In the data rows, the value 50 means zero.
Each row of this table is followed by its label. One hidden rule gives the labels. It looks at one to three of the table's principal directions, none of them among the few with the most spread.
tensor([64, 46, 57, 44, 50, 41, 59, 56, 61, 50, 51, 56, 62, 42, 47, 45, 50, 50, 59, 46, 47, 54, 55, 54, 46, 42, 48, 56, 60, 57, 50, 47, 48, 40, 43, 49]) 4
tensor([49, 29, 58, 59, 48, 55, 38, 44, 50, 53, 43, 39, 53, 38, 57, 47, 63, 48, 40, 55, 36, 64, 54, 65, 39, 43, 45, 45, 55, 41, 49, 55, 46, 53, 42, 42]) 3
tensor([20, 78, 42, 57, 48, 47, 46, 40, 74, 41, 53, 16, 37, 35, 42, 56, 52, 49, 38, 61, 48, 41, 58, 66, 33, 50, 41, 40, 48, 25, 64, 49, 45, 79, 48, 22]) 3
tensor([53, 33, 62, 60, 51, 43, 55, 55, 66, 51, 55, 59, 63, 49, 56, 47, 60, 58, 56, 52, 49, 63, 54, 59, 41, 39, 49, 50, 62, 64, 44, 52, 52, 42, 49, 55]) 1
tensor([89, 15, 77, 37, 55, 43, 53, 58, 33, 62, 48, 74, 62, 31, 55, 37, 52, 42, 54, 48, 42, 70, 66, 57, 45, 44, 45, 45, 66, 59, 40, 73, 51, 15, 50, 68]) 4
tensor([49, 68, 50, 51, 48, 39, 60, 63, 81, 50, 48, 51, 55, 53, 48, 66, 34, 43, 47, 39, 61, 56, 37, 53, 59, 56, 49, 61, 42, 70, 56, 28, 47, 58, 43, 41]) 1
tensor([55, 58, 33, 50, 55, 54, 55, 64, 54, 45, 51, 70, 53, 72, 50, 45, 38, 61, 68, 42, 62, 51, 35, 26, 62, 50, 54, 65, 51, 75, 41, 41, 46, 41, 52, 69]) 4
tensor([39, 34, 33, 83, 44, 63, 58, 55, 69, 66, 56, 46, 65, 93, 50, 58, 69, 65, 50, 55, 42, 51, 41, 63, 65, 42, 66, 72, 55, 64, 58, 22, 57, 58, 34, 41]) 1
tensor([34, 48, 38, 65, 41, 48, 51, 45, 60, 45, 63, 45, 62, 77, 50, 57, 65, 63, 53, 55, 52, 38, 36, 47, 56, 52, 65, 53, 45, 54, 59, 30, 56, 58, 44, 35]) 4
tensor([21, 64, 43, 49, 46, 57, 34, 35, 46, 37, 48, 15, 34, 35, 46, 51, 54, 48, 38, 66, 36, 44, 60, 54, 32, 54, 41, 29, 47, 15, 58, 55, 42, 75, 49, 25]) 4
tensor([35, 48, 55, 49, 49, 57, 37, 34, 44, 42, 44, 28, 38, 31, 53, 48, 57, 47, 43, 56, 37, 47, 60, 61, 35, 47, 38, 37, 53, 24, 53, 59, 46, 64, 48, 37]) 2
tensor([19, 80, 57, 60, 50, 36, 64, 47, 83, 45, 61, 30, 35, 33, 42, 68, 44, 47, 37, 63, 59, 36, 68, 74, 30, 54, 33, 25, 45, 31, 69, 61, 53, 82, 67, 30]) 3
tensor([54, 29, 39, 53, 43, 71, 24, 44, 34, 44, 31, 40, 58, 55, 61, 40, 62, 48, 50, 47, 29, 65, 34, 41, 54, 43, 54, 66, 53, 48, 41, 29, 38, 49, 25, 44]) 2
tensor([78, 34, 29, 43, 58, 64, 39, 56, 24, 47, 45, 79, 59, 69, 55, 29, 53, 62, 67, 38, 56, 52, 26, 16, 71, 42, 66, 75, 52, 72, 28, 49, 46, 21, 46, 82]) 1
tensor([57, 49, 36, 35, 54, 67, 24, 42, 24, 37, 35, 43, 40, 38, 53, 33, 50, 47, 52, 47, 41, 53, 41, 31, 50, 46, 48, 57, 51, 39, 36, 54, 37, 44, 42, 56]) 4
tensor([27, 61, 56, 50, 48, 45, 38, 41, 58, 41, 52, 24, 39, 31, 49, 56, 52, 45, 35, 62, 46, 55, 58, 61, 32, 56, 43, 30, 47, 31, 54, 58, 45, 66, 52, 28]) 1
tensor([44, 72, 40, 32, 52, 56, 44, 50, 31, 45, 46, 47, 37, 57, 44, 54, 37, 42, 48, 46, 54, 48, 42, 28, 64, 61, 57, 55, 38, 52, 41, 41, 48, 52, 52, 54]) 1
tensor([64, 25, 56, 57, 46, 57, 30, 49, 54, 48, 40, 50, 66, 43, 60, 32, 66, 45, 51, 57, 30, 87, 52, 51, 36, 37, 41, 61, 70, 57, 38, 41, 38, 32, 27, 45]) 2
tensor([64, 58, 51, 41, 58, 51, 58, 58, 53, 62, 46, 55, 40, 47, 44, 54, 36, 40, 48, 38, 54, 46, 53, 59, 65, 53, 47, 64, 50, 55, 53, 51, 52, 43, 47, 56]) 2
tensor([75, 25, 61, 58, 56, 45, 54, 63, 53, 63, 54, 78, 61, 55, 58, 43, 55, 54, 58, 47, 56, 60, 51, 58, 53, 43, 51, 58, 63, 71, 43, 62, 57, 21, 52, 70]) 2
tensor([41, 52, 53, 52, 46, 57, 44, 53, 49, 57, 39, 29, 48, 47, 50, 53, 49, 46, 43, 53, 35, 62, 56, 60, 46, 50, 51, 52, 53, 43, 49, 39, 47, 61, 39, 40]) 3
tensor([37, 54, 37, 56, 47, 59, 46, 44, 49, 48, 51, 38, 47, 63, 48, 50, 54, 56, 51, 53, 45, 42, 47, 49, 53, 52, 53, 54, 49, 42, 56, 40, 50, 59, 44, 40]) 2
tensor([43, 31, 62, 72, 49, 52, 42, 48, 73, 57, 48, 39, 57, 43, 60, 42, 68, 55, 47, 59, 37, 74, 61, 75, 30, 36, 40, 54, 69, 50, 48, 51, 48, 49, 38, 42]) 5
tensor([49, 43, 55, 58, 49, 49, 49, 54, 56, 52, 47, 48, 52, 43, 54, 48, 52, 53, 50, 53, 47, 54, 54, 60, 40, 46, 45, 45, 55, 48, 51, 56, 49, 52, 51, 50]) 3
tensor([35, 67, 42, 45, 53, 54, 45, 48, 52, 41, 44, 37, 38, 44, 49, 53, 40, 52, 48, 44, 54, 45, 43, 46, 50, 53, 48, 49, 42, 44, 48, 49, 44, 66, 53, 49]) 3
tensor([44, 51, 52, 48, 51, 49, 49, 47, 33, 46, 59, 55, 45, 51, 49, 44, 55, 56, 56, 62, 52, 41, 60, 43, 41, 51, 50, 35, 55, 41, 46, 66, 56, 45, 64, 58]) 2
tensor([49, 33, 63, 56, 43, 42, 52, 57, 59, 39, 45, 57, 70, 44, 63, 48, 50, 60, 62, 46, 47, 67, 43, 44, 35, 44, 47, 39, 54, 64, 43, 45, 43, 52, 51, 55]) 3
tensor([71, 42, 61, 45, 57, 42, 64, 63, 49, 49, 49, 85, 49, 41, 56, 51, 31, 48, 60, 39, 67, 47, 48, 42, 51, 53, 37, 39, 47, 66, 47, 72, 50, 37, 71, 79]) 4
tensor([58, 41, 57, 39, 46, 47, 44, 45, 32, 49, 52, 54, 60, 52, 52, 42, 56, 49, 54, 51, 46, 60, 50, 36, 50, 53, 60, 50, 51, 53, 41, 47, 52, 35, 47, 52]) 3
tensor([48, 49, 47, 51, 48, 55, 55, 49, 50, 50, 49, 55, 55, 67, 51, 53, 50, 50, 53, 47, 49, 57, 44, 39, 58, 52, 53, 59, 47, 61, 46, 35, 50, 51, 47, 53]) 3
tensor([49, 47, 42, 55, 52, 52, 34, 38, 64, 45, 56, 37, 54, 44, 47, 35, 72, 51, 44, 62, 41, 64, 55, 56, 39, 38, 49, 61, 64, 44, 47, 49, 43, 42, 33, 33]) 1
tensor([57, 42, 40, 45, 50, 63, 47, 65, 30, 56, 40, 61, 57, 80, 56, 47, 41, 60, 64, 36, 48, 62, 30, 27, 74, 53, 70, 73, 48, 77, 32, 28, 50, 38, 41, 71]) 1
tensor([40, 84, 47, 29, 60, 51, 39, 42, 42, 33, 43, 37, 15, 12, 42, 54, 29, 31, 35, 53, 57, 39, 60, 45, 39, 58, 26, 27, 39, 22, 51, 78, 38, 67, 68, 48]) 1
tensor([44, 76, 50, 40, 56, 44, 55, 42, 45, 42, 56, 55, 31, 37, 44, 51, 38, 44, 49, 53, 66, 31, 58, 43, 44, 58, 37, 35, 42, 36, 55, 71, 53, 55, 72, 56]) 5
tensor([53, 70, 40, 35, 55, 42, 56, 52, 40, 42, 63, 74, 47, 70, 47, 45, 38, 59, 69, 40, 75, 36, 35, 18, 67, 61, 63, 61, 42, 70, 42, 48, 58, 32, 62, 70]) 2
tensor([32, 81, 44, 45, 54, 39, 56, 41, 65, 52, 70, 27, 36, 46, 30, 56, 53, 48, 38, 63, 56, 34, 67, 64, 47, 57, 53, 45, 48, 31, 65, 56, 56, 59, 53, 26]) 1
tensor([3, 72, 49, 63, 44, 49, 52, 43, 74, 37, 52, 13, 36, 40, 47, 68, 49, 54, 40, 64, 43, 39, 61, 70, 28, 52, 37, 24, 45, 24, 66, 48, 46, 94, 56, 22]) 4
tensor([42, 64, 50, 57, 50, 52, 51, 61, 83, 48, 36, 44, 43, 46, 54, 70, 33, 36, 42, 38, 52, 58, 38, 64, 58, 51, 37, 63, 44, 64, 55, 28, 42, 68, 38, 39]) 2
tensor([36, 42, 46, 49, 42, 61, 27, 55, 32, 43, 34, 33, 55, 55, 59, 54, 53, 52, 45, 50, 37, 66, 32, 40, 53, 51, 67, 50, 43, 53, 34, 30, 43, 60, 38, 45]) 3
tensor([25, 69, 48, 60, 47, 42, 50, 39, 67, 46, 63, 35, 43, 54, 47, 59, 58, 54, 44, 57, 59, 32, 49, 63, 46, 55, 52, 46, 45, 39, 64, 46, 59, 64, 52, 30]) 5
tensor([96, 14, 56, 34, 50, 59, 41, 40, 0, 64, 46, 71, 66, 49, 52, 14, 69, 50, 64, 51, 34, 54, 61, 34, 52, 41, 61, 62, 67, 41, 38, 65, 56, 6, 42, 72]) 5
tensor([83, 53, 42, 35, 65, 55, 53, 49, 33, 55, 48, 77, 42, 43, 45, 31, 45, 46, 58, 39, 62, 41, 51, 35, 61, 43, 45, 67, 54, 54, 41, 72, 50, 25, 59, 79]) 3
tensor([47, 46, 35, 53, 46, 62, 24, 44, 47, 35, 42, 42, 54, 51, 56, 41, 62, 47, 48, 57, 40, 62, 36, 38, 47, 44, 50, 58, 53, 48, 41, 36, 38, 50, 34, 39]) 4
tensor([78, 11, 63, 44, 51, 48, 48, 51, 32, 61, 52, 61, 71, 50, 54, 31, 68, 60, 61, 47, 38, 63, 56, 53, 51, 38, 65, 60, 67, 58, 38, 57, 55, 17, 39, 62]) 4
tensor([21, 67, 53, 49, 47, 50, 32, 37, 59, 36, 50, 18, 37, 31, 47, 53, 56, 40, 33, 69, 39, 62, 62, 58, 28, 51, 38, 33, 51, 27, 50, 50, 41, 70, 47, 23]) 1
tensor([51, 32, 52, 56, 48, 51, 48, 47, 41, 56, 58, 49, 57, 59, 50, 46, 65, 57, 48, 60, 43, 53, 56, 54, 47, 48, 59, 45, 56, 47, 49, 55, 55, 42, 49, 48]) 1
tensor([50, 64, 34, 42, 55, 51, 47, 38, 41, 53, 64, 43, 43, 61, 38, 38, 58, 58, 53, 52, 56, 33, 52, 43, 59, 53, 64, 64, 51, 40, 53, 53, 57, 39, 47, 46]) 2
tensor([40, 77, 41, 48, 48, 47, 62, 60, 63, 39, 43, 56, 43, 52, 48, 71, 23, 41, 47, 40, 65, 43, 34, 35, 59, 61, 42, 44, 28, 60, 55, 38, 43, 74, 62, 52]) 3
tensor([48, 64, 29, 44, 56, 68, 32, 48, 49, 35, 33, 39, 35, 38, 50, 42, 40, 46, 49, 45, 45, 53, 41, 37, 49, 44, 38, 59, 49, 42, 43, 49, 31, 61, 43, 51]) 1
tensor([57, 29, 50, 48, 56, 62, 44, 47, 28, 58, 50, 56, 45, 59, 51, 47, 58, 50, 45, 53, 44, 56, 54, 47, 59, 50, 56, 49, 51, 49, 41, 61, 52, 39, 53, 61]) 1
tensor([24, 89, 41, 52, 50, 47, 44, 53, 71, 48, 52, 27, 33, 51, 42, 63, 41, 44, 39, 56, 57, 45, 49, 61, 52, 58, 49, 56, 45, 46, 56, 36, 51, 67, 45, 29]) 5
tensor([72, 33, 30, 49, 53, 72, 48, 55, 26, 60, 45, 63, 56, 76, 47, 33, 55, 57, 64, 48, 38, 53, 48, 33, 67, 42, 59, 74, 62, 58, 41, 42, 47, 31, 38, 67]) 4
tensor([60, 35, 58, 47, 52, 54, 37, 51, 36, 51, 47, 58, 54, 50, 59, 34, 55, 54, 60, 51, 45, 66, 52, 44, 45, 47, 51, 56, 63, 57, 36, 55, 50, 28, 45, 63]) 2
tensor([40, 63, 43, 47, 45, 54, 37, 49, 58, 33, 34, 36, 48, 38, 56, 51, 40, 46, 52, 42, 46, 52, 34, 43, 45, 50, 42, 53, 45, 47, 50, 33, 36, 67, 39, 39]) 2
tensor([40, 58, 40, 55, 44, 61, 46, 50, 42, 52, 45, 50, 49, 76, 54, 52, 45, 51, 55, 49, 49, 55, 39, 34, 61, 59, 56, 63, 45, 58, 47, 26, 52, 54, 43, 51]) 5
tensor([54, 60, 32, 43, 49, 62, 48, 48, 42, 49, 43, 47, 52, 65, 46, 41, 45, 52, 59, 42, 46, 52, 41, 30, 62, 51, 56, 73, 50, 54, 46, 29, 45, 48, 37, 52]) 5
tensor([42, 53, 58, 64, 41, 37, 59, 51, 76, 46, 57, 58, 59, 57, 56, 67, 46, 46, 49, 49, 60, 47, 41, 56, 49, 60, 44, 43, 42, 60, 66, 37, 54, 59, 51, 36]) 2
tensor([48, 36, 62, 42, 54, 44, 49, 42, 16, 58, 67, 52, 40, 52, 47, 54, 59, 55, 42, 59, 57, 31, 60, 55, 55, 62, 67, 26, 42, 35, 50, 81, 68, 39, 71, 57]) 4
tensor([40, 65, 30, 61, 45, 55, 58, 49, 74, 43, 50, 42, 53, 60, 43, 58, 48, 48, 48, 52, 48, 43, 44, 47, 52, 49, 43, 55, 45, 47, 65, 31, 41, 72, 43, 33]) 1
tensor([38, 49, 65, 71, 44, 31, 79, 56, 98, 58, 61, 44, 63, 47, 48, 69, 51, 55, 47, 50, 53, 46, 60, 83, 39, 48, 42, 40, 51, 54, 73, 45, 55, 70, 52, 32]) 1
tensor([36, 38, 54, 51, 50, 57, 30, 31, 31, 43, 50, 36, 37, 39, 56, 52, 65, 47, 35, 59, 44, 44, 51, 56, 43, 52, 50, 31, 43, 27, 49, 67, 51, 58, 55, 42]) 5
tensor([45, 52, 65, 54, 45, 46, 60, 62, 69, 50, 36, 45, 53, 36, 56, 64, 34, 42, 49, 42, 45, 59, 52, 64, 42, 49, 35, 42, 49, 55, 55, 41, 44, 68, 49, 46]) 5
tensor([77, 18, 52, 61, 46, 50, 48, 48, 44, 68, 54, 54, 75, 54, 49, 33, 78, 54, 48, 59, 35, 60, 59, 63, 47, 36, 62, 61, 67, 48, 52, 50, 54, 28, 34, 45]) 3
tensor([41, 67, 32, 60, 48, 60, 51, 53, 65, 57, 47, 39, 48, 70, 44, 56, 48, 48, 46, 50, 47, 50, 44, 53, 62, 51, 53, 72, 49, 54, 57, 24, 49, 61, 35, 38]) 5
tensor([74, 39, 46, 43, 52, 53, 38, 52, 45, 51, 43, 57, 60, 46, 53, 33, 56, 49, 57, 43, 45, 60, 42, 46, 55, 41, 55, 72, 61, 59, 41, 45, 45, 27, 33, 55]) 2
tensor([59, 41, 35, 58, 54, 67, 44, 54, 51, 51, 39, 55, 51, 58, 54, 40, 49, 54, 56, 44, 44, 58, 42, 42, 55, 42, 45, 66, 56, 57, 45, 44, 40, 48, 41, 60]) 4
tensor([54, 39, 61, 58, 49, 46, 52, 50, 58, 58, 52, 47, 50, 38, 50, 54, 56, 45, 42, 57, 45, 47, 62, 74, 42, 47, 42, 41, 56, 40, 61, 61, 53, 50, 49, 40]) 2
tensor([68, 38, 55, 47, 49, 46, 43, 43, 54, 47, 46, 51, 61, 29, 51, 43, 62, 40, 42, 51, 44, 59, 50, 55, 43, 40, 45, 51, 53, 46, 49, 53, 43, 43, 41, 42]) 3
tensor([81, 56, 49, 30, 58, 41, 66, 56, 49, 59, 58, 70, 57, 55, 37, 43, 45, 45, 60, 38, 58, 45, 52, 43, 69, 48, 60, 73, 55, 67, 47, 46, 55, 23, 45, 60]) 4
Which label does each new row get?
tensor([31, 50, 58, 66, 42, 47, 62, 55, 68, 52, 49, 46, 52, 58, 55, 74, 46, 48, 45, 50, 50, 44, 47, 66, 50, 55, 46, 40, 42, 53, 62, 36, 55, 73, 53, 40]) -> 2
tensor([77, 47, 38, 45, 50, 49, 64, 66, 50, 48, 52, 91, 71, 82, 52, 42, 40, 57, 77, 34, 62, 56, 28, 15, 73, 49, 60, 79, 52, 93, 38, 27, 50, 24, 45, 77]) -> 4
tensor([28, 67, 38, 53, 46, 58, 36, 55, 54, 38, 40, 37, 44, 60, 56, 57, 40, 52, 51, 47, 51, 55, 31, 38, 55, 56, 54, 56, 42, 57, 43, 28, 44, 66, 43, 45]) -> 5
tensor([55, 49, 48, 50, 54, 51, 53, 43, 38, 61, 58, 51, 45, 52, 44, 42, 59, 53, 48, 57, 52, 40, 62, 54, 50, 49, 55, 50, 54, 38, 53, 65, 58, 42, 56, 54]) -> 3
tensor([65, 36, 59, 40, 53, 39, 61, 49, 29, 56, 63, 60, 57, 45, 44, 39, 57, 61, 59, 54, 51, 38, 65, 49, 44, 48, 60, 36, 56, 43, 49, 75, 59, 33, 64, 62]) -> 1
tensor([51, 43, 58, 47, 46, 45, 60, 56, 33, 54, 53, 64, 54, 61, 53, 59, 44, 54, 56, 47, 56, 39, 47, 44, 58, 58, 60, 39, 42, 56, 50, 52, 60, 48, 63, 62]) -> 5
tensor([44, 52, 48, 57, 48, 52, 64, 52, 55, 60, 53, 50, 52, 68, 47, 60, 48, 52, 50, 47, 51, 46, 51, 53, 60, 54, 56, 55, 45, 55, 56, 39, 56, 58, 51, 49]) -> 3
tensor([52, 46, 48, 54, 51, 55, 57, 52, 58, 63, 50, 43, 51, 57, 43, 58, 54, 43, 38, 52, 42, 55, 56, 63, 59, 48, 53, 58, 50, 50, 55, 42, 50, 55, 42, 41]) -> 1
tensor([75, 39, 51, 49, 55, 61, 38, 63, 53, 58, 28, 59, 49, 41, 59, 46, 40, 37, 50, 33, 45, 65, 38, 58, 62, 44, 42, 74, 56, 65, 43, 42, 41, 36, 31, 59]) -> 2
tensor([88, 12, 61, 48, 58, 53, 52, 67, 31, 64, 45, 85, 65, 54, 59, 34, 54, 56, 64, 42, 48, 67, 50, 46, 58, 38, 57, 61, 66, 76, 30, 64, 53, 13, 50, 85]) -> 1
tensor([41, 52, 48, 49, 47, 50, 36, 37, 49, 42, 56, 36, 47, 43, 47, 46, 63, 46, 42, 64, 42, 52, 56, 53, 40, 50, 47, 43, 54, 34, 53, 52, 47, 51, 44, 31]) -> 4
tensor([66, 46, 63, 24, 55, 47, 35, 53, 11, 47, 44, 62, 43, 35, 55, 37, 40, 46, 56, 45, 54, 58, 50, 32, 51, 57, 56, 43, 50, 52, 29, 70, 52, 25, 59, 73]) -> 5
tensor([57, 50, 49, 49, 53, 46, 47, 58, 60, 44, 46, 59, 54, 47, 56, 45, 41, 56, 60, 39, 57, 57, 38, 44, 51, 48, 48, 58, 53, 66, 44, 48, 45, 42, 47, 59]) -> 2
tensor([67, 33, 56, 52, 50, 50, 61, 59, 38, 65, 48, 69, 59, 61, 53, 53, 50, 51, 52, 43, 54, 50, 46, 49, 63, 49, 61, 54, 46, 64, 45, 51, 58, 40, 56, 68]) -> 3
tensor([52, 54, 44, 55, 46, 41, 60, 59, 48, 52, 57, 70, 59, 72, 53, 60, 44, 59, 56, 41, 71, 37, 27, 36, 67, 60, 68, 53, 33, 71, 51, 42, 60, 48, 61, 62]) -> 3
tensor([68, 39, 45, 40, 60, 55, 49, 34, 17, 51, 59, 61, 40, 37, 43, 28, 62, 54, 51, 59, 52, 31, 68, 42, 43, 44, 46, 37, 56, 24, 49, 92, 53, 34, 69, 67]) -> 3
tensor([58, 42, 75, 60, 48, 28, 75, 69, 90, 67, 56, 67, 70, 62, 53, 74, 44, 43, 45, 37, 62, 71, 44, 70, 63, 54, 56, 62, 46, 91, 53, 29, 59, 44, 45, 48]) -> 3
tensor([45, 56, 45, 49, 57, 51, 42, 41, 51, 49, 57, 37, 39, 36, 42, 41, 62, 51, 42, 63, 48, 44, 65, 61, 38, 43, 46, 44, 58, 30, 51, 70, 49, 49, 53, 43]) -> 1
tensor([56, 45, 62, 56, 46, 38, 47, 44, 64, 43, 49, 45, 57, 15, 54, 40, 56, 47, 46, 59, 46, 53, 63, 63, 19, 42, 29, 30, 58, 31, 60, 69, 43, 54, 53, 39]) -> 3
tensor([50, 40, 42, 53, 49, 50, 42, 46, 42, 50, 65, 56, 61, 73, 47, 45, 72, 57, 49, 61, 51, 55, 44, 40, 58, 48, 71, 58, 53, 60, 41, 43, 57, 33, 45, 48]) -> 1
tensor([90, 15, 60, 48, 48, 43, 68, 73, 43, 60, 46, 91, 80, 65, 58, 50, 42, 55, 68, 31, 54, 58, 34, 38, 68, 47, 62, 59, 50, 87, 43, 43, 52, 24, 49, 77]) -> 1
tensor([50, 40, 52, 44, 51, 53, 42, 53, 32, 49, 49, 52, 50, 55, 55, 46, 49, 58, 56, 47, 49, 54, 45, 41, 53, 53, 60, 47, 50, 55, 39, 54, 52, 42, 52, 61]) -> 4
tensor([63, 66, 47, 39, 65, 56, 72, 57, 51, 64, 48, 60, 27, 45, 35, 60, 29, 33, 41, 44, 57, 38, 66, 58, 65, 53, 36, 52, 45, 47, 57, 67, 50, 53, 64, 63]) -> 1
tensor([48, 54, 43, 61, 46, 52, 43, 57, 68, 37, 40, 57, 55, 47, 59, 52, 44, 47, 52, 48, 53, 58, 35, 43, 45, 45, 38, 53, 49, 61, 48, 38, 39, 59, 46, 50]) -> 3
tensor([63, 37, 59, 59, 53, 49, 48, 60, 64, 61, 49, 57, 57, 50, 55, 41, 55, 52, 58, 50, 45, 63, 57, 69, 47, 40, 45, 67, 71, 63, 47, 49, 53, 30, 36, 54]) -> 2
tensor([33, 69, 55, 44, 49, 38, 63, 44, 40, 54, 67, 48, 39, 60, 43, 60, 44, 56, 51, 53, 65, 24, 57, 49, 55, 67, 61, 36, 38, 41, 60, 59, 67, 55, 69, 49]) -> 5
tensor([65, 26, 52, 68, 40, 42, 51, 61, 91, 42, 46, 70, 90, 68, 67, 46, 58, 58, 69, 34, 49, 80, 21, 44, 53, 39, 52, 81, 60, 95, 46, 8, 41, 36, 20, 46]) -> 2
tensor([65, 27, 49, 57, 47, 52, 44, 49, 44, 59, 54, 51, 65, 53, 49, 37, 69, 55, 50, 60, 38, 57, 56, 57, 45, 42, 57, 54, 63, 46, 51, 53, 51, 34, 39, 45]) -> 1
tensor([36, 90, 35, 48, 48, 43, 55, 51, 78, 41, 52, 39, 44, 50, 40, 64, 38, 41, 42, 47, 63, 41, 39, 47, 56, 55, 48, 59, 37, 53, 59, 29, 45, 70, 46, 31]) -> 3
tensor([30, 95, 37, 48, 52, 49, 69, 56, 63, 57, 56, 38, 26, 63, 34, 70, 22, 44, 46, 49, 62, 26, 56, 54, 63, 69, 45, 50, 37, 42, 71, 43, 55, 73, 59, 40]) -> 2
tensor([64, 46, 46, 45, 53, 56, 49, 50, 45, 47, 44, 62, 53, 48, 53, 36, 46, 52, 64, 42, 49, 52, 47, 38, 50, 44, 43, 61, 57, 55, 45, 50, 45, 39, 47, 63]) -> 2
tensor([38, 76, 45, 58, 47, 43, 67, 64, 78, 40, 48, 67, 50, 64, 54, 68, 25, 48, 59, 40, 70, 48, 33, 35, 55, 59, 39, 51, 37, 75, 54, 31, 47, 67, 61, 58]) -> 5
tensor([62, 43, 41, 66, 47, 54, 52, 62, 82, 63, 45, 55, 66, 75, 53, 57, 54, 47, 52, 36, 48, 59, 30, 65, 74, 44, 58, 92, 56, 79, 56, 11, 51, 42, 18, 39]) -> 2
tensor([44, 78, 58, 46, 52, 45, 54, 49, 61, 51, 45, 38, 32, 21, 44, 51, 32, 36, 43, 56, 51, 45, 72, 64, 31, 55, 23, 35, 53, 27, 63, 66, 46, 63, 59, 42]) -> 5
